In the rows, 128 means zero.
One turn sends every row of this set to another row. A few are shown first. Where does it send the rows asked after them?
z762: [101  88 111 117  99 128 117 115 153 141 146 130 143 119 160 129 152 125
 130 124 125 146 126 126]
z161: [118 116 129 128 139 121 139 120 152 114 155 128 127 113 105 182 135 152
 128 142 114 147 115 100]
z810: [132 131 101 143 143 150 107 110 102 130 145 109 141 100 126 157 112 123
 103 106 139 101 104 139]
z972: [145 136 120 131 111 153 105 162 141 131 103 124 101 156 126 105 131 114
 132 138 120 105 129 136]
z670: [152 138 116 146 107 151 105 156 139 122 109 120 100 149 124 105 132 114
 136 139 128 105 127 150]
z305: [119  92 106 127 121 143 105 118 165 141 156 134 132 115 154 141 152 110
 107 131 115 149 130 128]
z788: [121  95 101 145 102 130 111 107 153 128 159 126 137 107 153 136 156 117
 126 129 134 147 126 149]
z754: [110 115 130 129 124 111 145 116 144 111 153 125 132 113 110 176 136 160
 142 139 122 146 112 102]
z330: [153 130 161 155 147 133 140 161 114 119 126 146 109 155 135 132 101 127
 149 120 125 126 125 125]
z925: [141 135 120 134  98 144 110 157 135 127 101 120 105 154 127 101 132 122
 146 135 130 104 126 142]
z644: [158 132 158 164 145 132 140 158 112 114 129 145 109 151 134 134 102 126
 149 122 129 126 125 132]
z298: [152 130 161 158 140 129 143 159 111 116 125 144 112 154 137 129 102 130
 156 118 131 125 124 129]
z701: [114 125 113 111 147 152 112 121 105 146 133 114 147 113 133 153 107 127
 102 101 126 100 104 111]
z537: [123 119 125 142 130 115 139 112 146 105 160 125 127 107 104 181 138 153
 135 143 125 147 113 114]
z246: [112 125 108 127 122 134 118 110  92 135 133 106 153 107 135 144 111 139
 126  99 146  99 100 131]

z788 moves to z305
z537 moves to z161
Now these:
z972 moves to z925
z701 moves to z246
z644 moves to z330

One turn sends every row of this set to another row. A few are shown first. Where does it send the rows asked after them?
z407: [129 137 121 114 136 112 118 160 160 138 113  85 180 125 102 148 120 118
 159 140 135 114 113 139]
z847: [ 82 133 128 131 129 107 141 136 125 142 106 103 122 125 105 130 166 101
 151 177 117 131 135 132]
z568: [ 98 126 125 142 144  99 130 145 129 148  99 131 105 137 117 142 145 103
 147 168 103 135 140 134]
z453: [142 147 108 100 139 130 158 146 161 112 150 115 132 108 122 150 119 147
 126 128 129 123 133 121]
z692: [115 136 124 147 127 100 143 141 149 142 107 105 107 116 105 156 156 106
 142 174 111 131 129 129]
z530: [106 120 115 112 154 145 159 126 136 132 144 123 123 172 137 146 107 109
 141 110 118 141 161 119]
z872: [123 144 112  99 123 150 154 152 149  85 142 113 141 116 111 120 143 148
 120 148 125 131 137 112]
z194: [134 123 122 127 147 115 108 166 144 144  95 116 165 152 126 161 102 111
 155 127 119 130 133 129]
z396: [ 91 115 124 130 139 139 123 154 133 139 118  85 175 185  99 116 135  95
 149 150 118 136 124 143]
z836: [ 98 132 116 109 123 166 163 138 139  89 149 100 142 153 106 107 152 126
 122 149 119 140 146 114]
z723: [150 141 105 111 124 126 146 142 154  97 142 110 138 102 129 152 132 135
 118 113 122 134 111 126]
z799: [ 93 121 114 114 120 157 152 126 131  87 150  89 150 153 114 101 160 111
 123 129 116 145 122 131]
z247: [ 97 119 115 122 137 167 167 131 130 114 150 107 128 182 121 126 136 107
 124 131 112 152 155 116]
z650: [126 129 131 118 142 142 136 109 161 121 109 103 169 123 129  92 125 111
 121 147 123  97  97 147]
z709: [129 129 110 106 146 116 144 117 161 122 152 107 133 126 132 151 107 116
 149  92 123 122 121 139]
z489: [ 94 128 121 148 136 107 148 141 124 155 112 110 109 139 109 143 161  99
 135 175 108 142 130 137]
z779: [111 120 136 125 143 150 144  91 145 138 103  95 171 148 143 109 121  85
 133 131 127 110 115 136]
z33: [140 126 128 122 146 141 128 125 137 127  89 136 164 121 160 115 114 119
 110 135 119 115 110 134]
z36: [125 134 111 100 155 126 158 128 156 134 151 118 127 136 132 155  99 125
 145 108 127 122 146 126]
z315: [145 125 123 144 143 147 155 108 141 153 109 105 157 139 153 137 120  99
 101 131 124 127  98 142]
z203: [ 98 130 128 136 142  92 134 135 151 146 107 111 109 125 106 141 144 102
 159 166 110 121 134 138]
z259: [110 111 115 114 152 131 135 122 134 117 134 129 129 164 148 139 106 103
 145  90 109 141 142 130]
z237: [105 110 110 134 134 156 153 127 124 110 144 109 130 181 133 128 138  97
 117 112 103 162 130 129]
z611: [139 137 114 134 118 133 131 178 141 127 115  84 178 131 100 148 147 125
 121 158 128 139 104 132]
z934: [101 135 128 136 123 106 135 146 130 131  91 116 117 115 114 145 161 109
 145 175 113 135 140 117]
z208: [108 122 123 127 123 144 114 181 120 114  97 104 181 158 108 120 148 118
 132 162 118 145 126 125]
z725: [127 115 136 136 133 163 130 116 135 108  79 122 163 151 153 108 127  98
 113 143 112 127 124 119]
z365: [146 125 125 150 129 161 150 116 157 118 106  98 156 143 131 114 138 102
  92 154 112 126  96 136]
z138: [116 134 113 101 114 144 136 145 135  70 131 113 153 111 125 113 152 137
 124 129 120 137 123 119]
z661: [126 115 117 149 147 131 129 159 141 157 117  94 156 188 113 158 116  94
 135 134 111 147 121 142]

z36 moves to z453
z237 moves to z259
Now these:
z692 moves to z934
z407 moves to z611
z33 moves to z650

